In the rows, zero is written as 128.
One turn moves each row of this set onto another row. After a few examples, where does it send each row asked below?
ris: [176 116 156 131  84 130  85 134 151 136 109 120 124 121 109 133 103 129
 148  93 104 129 139 129 111]
nof: [162 126 145 102  85 133  91 126 172 116  98 121 116 131 133 139 122 135
 164 105  88 121 130 126 126]
Gevi: [167 125 138 113  93  84 119 155 131 132 155 112 125 158 114 157 139 132
 158 110 108 121 115 132 110]
zomif: [161 139 139 115  92  93 109 151 157 143 135 143 135 116 116 156 118 142
 158 113 122 123 103 110 158]
ket: [161 138 123 133  85 104  84 152 165 142 138 134 124 125 119 145 114 133
 157 105 121 146 137 106 151]
Sez: [140 124 122 137  84 102 117 127 128 109 123 138 125 127 118 130 140 121
 164 109 138 145 150 132  88]
pak: [142 154 157 128  92 106 138 143 171  85 116 113 136 134 119 156 119 119
 138 141 104 149 150 125 126]
fon: [152 131 146 117  87 112 109 143 146 122 128 143 134  94 136 139 100 130
 154 108  92 116 123 124 146]
zipi: [148 114 137 111 118  99  94 112 143 140 106 118 142 133 117 138 128 140
 174 126 105 113 129 132 136]
Movo: [141 125 127 135  90  99 110 133 128 109 124 136 130 127 124 127 148 123
 167 107 128 145 146 135  83]
vimo: [119 132 148 158  91 117 135 138 154 124 144 134 128 114 117 130 129 109
 161 132 124 140 148 123  88]
saras: [128 138 155 116 130 109 122 125 145 104 117 116 136 124 124 146 125 147
 148 102 144 176 127 110 121]
nur: [165 121 147 102 106 138  88 126 146 118 119 117 144 118 124 141 106 133
 171 119  95 130 129 120 140]
pupab: [148 124 148 122 102  88 114 134 180 142  92 120 127 138  84 157 128 126
 146 103  92 127 129 129 132]
zede: [123 135 151 130 122 101 125 158 157 131 125  97 111 122 137 118 151 127
 139 124 129 107 133 118 101]
pozo: [150 127 146 105 133 113 122 140 123 121 141 105 153 139 122 153 106 120
 151 104 104 138 150 136 123]
ter: [146 132 141  88 112 115 136 166 148 113 140 124 144 125 131 165 103 126
 146 108  92 128 131 131 112]
bese: [131 128 114 123 110  94 109 132 163 141 108 131 111 125 109 148 128 128
 147 105 110 128 143 121 159]
gizi: [138 131 163 144 102 123 131 125 175 135 122 127 136 135 132 134 136 132
 165 129 144 120 108 137  81]
vot: [152 145 163 121  96 111 121 168 170 104 145 101 124 139 112 140 158 101
 172 110 119 138 127 102 112]
bikin: [146 124 141 116 115  98 125 162 181 111 107 135 131 129 138 153 138 134
 131 121 134 123  99 146 102]
rirot: [163 130 159 130  84 103  85 135 156 132 121 132 116 116 149 131 106 142
 154  93 113 121 127 128 138]
nefo: [166 139 151  99  99 103 141 160 138 126 140 124 123 140 126 165 120 136
 134 101 110 108 108 134 123]
Sena: [128 120 138 112 113 128 126 169 161 103 132 112 107 109 122 132 142 101
 165 114 116 122 145 116  96]
Pek: [148 121 142 123 105  99 122 152 185 107 106 130 137 132 141 147 132 130
 126 123 136 123  99 147 102]
Sebeg: [148 144 141 124  96  99 115 149 168 152 111 131 124 120  84 159 110 140
 140 100 112 143 141 103 139]
Kugum: [132 123 157 137 102 123 132 131 174 134 117 134 133 131 128 134 142 123
 153 126 139 115 106 137  76]
naz: [138 128 173 142 100 125 147 141 175 104 133 117 108 136  98 159 132 106
 159 148 112 136 133 125 116]
musaz: [151 120 151 134  93 100  95 151 154 142 124 138 124  99 108 143  96 135
 151  81 111 148 138 115 121]
kad: [124 134 162 134 135 130 138 135 173 133 128 127 139 124 113 148 130 123
 142 111 153 152 105 114 116]
pifa: [133 139 152 134 127 138 143 135 179 129 129 129 139 129 109 153 130 121
 156 115 154 152 106 116 117]
fov: [146 121 124 111 120 104 113 137 116 140 144  99 133 148 119 139 132 142
 146 111 109 130 135 129 107]
fer: [146 156 154 131  98 105 137 154 167  89 120 121 139 130 118 157 123 110
 138 136 101 148 154 130 128]
pev: [185 121 157 129  97 119 112 147 139 103 127 115  93 149 109 156 138 134
 149 131 147 132 124 134 118]
Gidu: [118 130 149 162 101 114 141 135 157 125 141 134 121 110 124 132 118 115
 162 132 130 137 145 131  98]
tomiv: [164 108 160 115 102 109  89 132 175 142  92 109 120 136 104 148 114 148
 157 116 100 121 129 132 107]
pufo: [151 127 147 102 115 102 100 122 176 132  92 125 129 145 114 162 119 135
 179 115 114 123 142 129 145]
pez: [164 135 167 128 132 123 110 159 159 120 134  97 139 143 116 140 134  97
 165 116 155 125 142 121 121]
rolo: [136 142 157 119 137 116 117 135 139 110 122 113 134 121 127 144 126 151
 143 105 141 174 132 110 122]
venad: [132 126 166 144  99 125 154 131 176 103 129 116  98 132 104 151 137 112
 162 139 108 133 124 130 115]
nito: [180 112 150 132  95 118 108 146 145 101 129 115  92 145 112 154 127 134
 148 132 155 137 121 132 117]
Kav: [142 153 180 114 122 113 136 153 148 127 120 118 121 121 132 138 134 123
 157 100 158 108 132 114 112]
buzo: [153 125 121 118  93  94 108 131 149 138 123 122 118 135  96 149 143 132
 161 128  97 117 118 117 156]
birez: [157 116 180 147 111 144 119 132 152 114 147 108 107 135 109 142 131 122
 156 120 143 152 110 117 112]
pida: [154 118 164 153 106 150 120 130 159 111 148 105 110 132 114 135 132 118
 156 119 135 157 109 119 114]

pupab -> musaz
pifa -> pida
And these:
pufo -> ket
ter -> fov
vot -> Sena
pev -> fer
zipi -> zomif
Kugum -> kad
saras -> nito

One turn moves each row of this set onto another row. After a few examples, where does it send each row asked below?
dibe: [126 158 149 126 143 114 153 123 147 118 117  92 148 141 106 144 152]
dizo: [126 151 147 124 114 158 119 134 106 131 145 123 138 138 140 171 142]
lig: [110 141 124 126 147 135 149 149 102 102 151 100 131 117 116 155 120]
Kipot: [117 146 128 136 134 120 162 150 132 112 150  89 159 122 131 160 125]
sel: [140 141 166 135 131 142 133 119 134 109 100 110 127 132 126 147 136]
fud: [161 147 151 122 142 106 145 119  79 146 162 113 152 138 140 140 147]
vuf: [124 146 158 117 144 158 125 128  99 123 140 126 121 137 108 151 148]
Muti: [119 163 163 125 112 153 131 116 100 122 130 121 131 138 124 153 152]
suvi: [112 144 113 127 133 132 121 142 124 125 136 100 136 130 135 167 163]
poveg: [126 160 139 119 166 122 148 127 125 121 124  93 129 149  94 140 137]
vuke: [128 177 157 128 139 128 150 117 134 139 117  99 142 159 119 137 141]
fefil: [126 143 161 126 130 125 155 130 146 100 121 106 150 121 111 149 136]
gov: [115 179 150 128 114 136 148 112  89 120 134  97 135 148 118 151 142]
Por: [134 165 148 140 135 119 154 113 120 109 105  79 133 147 116 144 125]
Sirit: [156 143 129 125 133 112 137 137 104 128 153 131 121 124 158 112 136]
gefo: [119 135 154 129 123 156 140 119 108 140 147 114 119 154 125 142 161]
munav: [185 143 135 128 137 110 124 124 127 123 133 115 140 130 145 126 125]
ledip: [118 124 137 150 132 137 149 143 121 102 136  95 141 106 139 152 142]
Bog: [162 139 158 121 136 114 143 122  80 139 162 124 152 127 143 142 141]
kazog: [160 151 117 143 138 112 137 129 102 136 155 103 138 126 158 114 141]
gato: [177 145 128 113 133  93 139 131 113 113 148 115 134 137 135 133 116]
taf: [128 159 174 129 120 141 156 126 131 112 124 118 146 130 125 145 114]
vetif: [128 136 159 117 149 140 145 137 128 100 128 119 130 121 103 147 120]
lotu: [171 147 145 122 137 103 145 122  99 134 168 118 140 144 129 119 152]
dimu: [117 142 121 150 150 124 144 135 124 127 130  77 137 134 133 146 166]
mol: [118 167 142 122 143 136 152 125  82 115 148  95 129 146  99 149 127]
fafu: [182 149 147 134 131 118 130 114  99 136 159 111 149 141 135 125 148]
zisa: [144 145 124 128 150  99 150 137  98 139 143 112 139 117 164 127 127]
rikub: [114 143 120 122 164 139 126 144 117 131 139 105 121 136 116 150 157]
pipa: [113 123 121 129 121 137 150 143 124 108 139 102 120 128 138 155 115]
Koz: [135 143 143 122 135 117 161 117 132 120 133  82 135 166 100 151 130]
Debob: [180 142 130 111 139  98 126 130 121 124 143 123 130 142 136 131 132]
zopub: [132 150 146 141 114 139 143 121  81 104 146  86 142 138 121 171 134]
kagi: [180 148 149 135 124 117 140 116  92 123 164 110 152 132 136 127 132]
Kufa: [171 139 153 122 128 109 149 127  96 121 172 125 142 131 132 122 140]
pav: [182 152 128 131 136 100 136 123 120 119 136 102 144 133 141 125 116]
lodiz: [153 155 120 127 136 101 147 134  98 129 155 116 124 132 154 111 132]
lafe: [173 145 149 111 143  95 141 123 109 126 129 117 146 132 140 144 110]
Sozu: [175 147 147 110 150  95 134 121 114 137 125 117 143 139 139 142 123]
gad: [147 138 130 126 151 107 140 138 105 143 139 122 136 115 166 127 136]
dulup: [137 145 147 136 127 149 117 117  98 129 134  98 132 150 124 167 168]
bufo: [140 119 163 119 126 139 146 124 142 112 130 112 132 145 109 155 131]
Vap: [120 176 128 129 120 134 140 128  91 132 150  89 144 156 130 168 133]
Fama: [115 136 108 127 139 130 138 135 131 135 130  91 114 154 134 148 145]
lirod: [113 146 146 134 114 141 168 120  90 120 157  93 128 150 121 144 130]
dapa: [122 139 131 131 147 132 134 147 150 138 138 104 150 133 134 156 161]
Goba: [109 146 113 130 122 127 140 145 111 107 145  92 143 120 133 171 137]
Fato: [161 141 126 143 131 121 135 133 104 127 155 115 139 114 162 117 134]

zisa -> lafe
dibe -> gov
vuf -> rikub
And these:
Vap -> Kipot
gato -> Kufa
Koz -> lirod
Fato -> munav
ledip -> sel

One turn moves each row of this set onto another row. After a few examples, where does it send each row asked below?
kaz: [129 123 114 168 146 103 110 142 113 141 136 144 108 144]
leki: [133 108 126 115 132 120 115 142 130 131 145  93 129 146]
leda: [169 135 120 140  95 103 105 151 132 132 126 130 131 143]
Tota: [142 152 139 120 117  98 146 128 129 123 146 120 125 141]
luvi: [158 109 123 137 127 129 103 147 150 164 129 137 134 159]
sug: [154 126 127 131 137 101 117 115 133 162  90 149 136 129]
Tasuv: [154 126 116 145 102 106 113 144 143 147 118 151  95 134]
nitim: [132 127 136 141 125 106 130 118 118 114 102 108 116 127]
rus: [124  94 121 115 152 116 115 121 143 140 148 121 136 141]
Ranik: [107 114 133 152 137 107 131 137 146 164 152 124 118 127]
gele: [126 139 131 127 107  98 125 129 161 145 147 138 151 154]
bugu: [139 127 137 137 143  87 142 106 122 158 127 138 149 119]
Vip: [133 103 134 111 122 108 120 116 164 155 141 139 145 145]
Pezad: [123  89 103 144 135  97 126 118 128 129 122 123 112 127]
Munu: [151 132 123 148 115 101 103 137 137 130  96 118 102 131]
sime: [123 144 113 132 151 124 108 122 156 159 108 119 130 132]
fefi: [127 115 110 120 146 115 107 123 167 164 135 136 132 124]
Nif: [165 120 113 131 138  91 121 139 117 153 153 138 150 124]
zut: [151  91 112 140 106  93 114 123 137 139 123 146 136 158]
dud: [133 119 125 134 128  76 138 126 122 127 145 155 146 135]
Repon: [140 137 135 126 126 103 117 102 118 173 114 120 148 132]
Lufib: [129 136 127 137 121 129 124 132 165 115 141 123 115 144]
pemes: [132 110 151 150 115 103 131 118 118 133 113 136 106 152]
Pili: [130 107 109 161 125  91 109 124 143 178 121 139 123 129]
kizuf: [143 133 106 110 115 100 123 126 125 147 136 109 122 104]
bomud: [160 170 123 129 133 113 120 129 139 150 119 136 133 148]
fup: [168 118 116 112 133 104 132 120 129 145 113 128 130 107]
rerol: [144 149 136 133 147 112 121 139 114 158 139  98 118 133]
nidov: [144 128 121 163 121  87  99 155 121 126 140 122 118 145]
Niro: [151 105 117 126 137  96 115 149 113 156 137 116 115 110]
muro: [125 151 126 174 134  92 110 136 123 156 133 129 134 129]
Daris: [144 140 102 125 131  96 117 120 115 132 146 138 159 142]
fos: [120 130 149 150 128 128 116 132 155 151 143 106 113 141]
fufo: [128 112 119 127 133 123 141 120 155 114 118 140 122 144]
Kufe: [124 138 144 167 119  83 118 121 131 131 111 132 124 147]
bur: [140 137 133 149 133 136 102 135 157 141 136 128 132 164]

Nif -> Kufe
Tasuv -> Daris
And these:
bomud -> zut
fufo -> leki
rus -> fos
dud -> nitim

